In the rows, zero is written as 128.
One turn moves every row onto another: examples first, then more rows asked:
k_182: [136 133 150 144 128 133 112 132 151 129 129 143 122 130 170 147 136 134
 138 117]
k_833: [132 109 136 114 140 129 105 125 160 158 113 110 120 105 134 150 110 118
 159 110]
k_186: [129 122 139 150 131 135 100 134 144 129 129 139 124 143 184 129 140 148
 131 127]
k_585: [ 98 123 113 127 127 116 114 119 170 153 110 134 131 132 112 145 147 138
 115 133]
k_811: [113 126 107 122 140 122  94  93 147 148 130 138 109 126 148 108 116 123
 138 109]
k_801: [125 139 123 112 142 129 115 105 152 141 129 117 128 128 128 128  96 114
 149 105]
k_270: [143 138  85 141 144 138 104 111 146 146 107 103 145 130 125 137 145 124
 155 140]
k_521: [146 126 156 142 136 141 118 147 151 124 130 122 136 143 163 149 122 133
 141 123]
k_336: [148 100 127 119 103 136 103 138 173 143 125 148 129 130 135 103 120 120
 133 133]
k_602: [120 131 134 133 133 135  99 119 152 125 122 100 129 128 127 179 129 129
 162 144]
k_515: [135 123 110 151 141 133 101 124 152 135 129 104 122 137  90 135 141 150
 111 134]
k_110: [120 107 100 143 137 130  94 137 162 134 109 107 155 156 114 128 116 129
 163 163]
k_729: [141 130 128 124 144 124 131 129 167 150 129 127 115 124 136  90 118 151
 139 137]
k_65: [129 125  95 127 153 114 126 142 157 156 117 126 142 152 126 143 134 122
 146 158]
k_554: [114 108  94 142 132 122  94 126 169 159  99 131 140 136 142 115 147 132
 146 166]
k_155: [119 111 118 137 133 120 108 134 168 132 122 130 122 140  82 157 123 126
 144 136]
k_898: [138  96 145 155 128 154  90 140 150 115 121 119 123 150 165 132 125 142
 152 123]
k_29: [123 107 115 127 131 142  87  99 155 131 118 118 112 128 127 112  99 121
 166 106]
k_489: [143 106 106 118 105 134 107 131 154 126 130 158 123 148 130 116 117 125
 160 120]
k_488: [138 128 134 138 147 122 116 143 157 140 133 116 112 131 136 156 148 151
 144 169]
k_288: [118 111 121 143 133 116  95 134 151 137 129 128 116 126 141  99 121 181
 162 141]
k_738: [130 124 114 155 130 137  93 117 159 133 121 105 126 126  91 125 144 156
 115 137]
k_891: [127 120 121 120  99 133 108 134 156 119 132 138 151 154 128 104 105 144
 136 129]
k_468: [121 109 119 131 138 138 103 121 158 139 123 108 124 144 140  76 110 163
 132 133]
k_779: [131 113 113 121 113 124  85 129 149 135 143 147 141 147 144 113 104 107
 123 131]
k_657: [104 136 119 130 140 121  96 109 140 143 127 119 119 133 155 168 151 138
 134 143]
k_701: [109  95 103 128 145 125  79 118 131 136 128 118 107 141 137 136 109 145
 163 108]
k_537: [138 123 113 151 138 132 101 121 161 143 124 113 114 122  96 131 152 147
 111 138]
k_922: [130  91 127 119 148 137 115 147 151 146 116  87 127 144 132 126 107 163
 149 123]
k_54: [126 104 132 144 145 138  85 140 150 129 130  84 126 149 133 150 127 148
 138 168]
k_458: [135 121 143 126 152 109 105 145 159 165 136 115 128 112 148 118 112 141
 125 147]
k_152: [141 107 152 147 134 148  97 140 146 117 130 117 124 148 155 155 114 124
 143 113]
k_697: [145 129  83 152 145 136  87 113 143 141 114 109 136 131 122 132 141 121
 160 147]
k_113: [111 116 127 141 128 137  99 125 158 138 112 103 122 135 151 134 157 172
 138 163]
k_320: [118 109 140 152 120 147  87 123 145 117 120 128 124 147 173 132 133 149
 139 112]
k_294: [130 111 116 103 102 143 115 125 160 141 114 130 151 148 143 119 116 121
 130 113]
k_976: [ 99 142 127 128 129 108  88 107 146 145 129 128 139 108 150 127 112 145
 147 121]
k_942: [137 135  82 148 146 134  87 108 141 150 114 106 145 131 133 130 143 119
 142 147]
k_454: [112 101 119 143 130 138  66 110 151 132 116 110 107 129 142 157 144 133
 156 148]
k_401: [147 105 128 128 156 133 111 139 158 140 138 105 115 145 122  97  93 137
 140 137]
k_35: [ 96  96 110 147 126 122  70 119 164 136 117 125 127 142 104 133 127 131
 122 142]
k_269: [140  97 108 111 122 132 112 142 148 139 138 141 126 165 135 116 115 128
 119 121]

k_152 turns into k_898
k_110 turns into k_35
Now find these:
k_401 turns into k_29
k_738 turns into k_942
k_657 turns into k_488
k_489 turns into k_891
k_701 turns into k_288

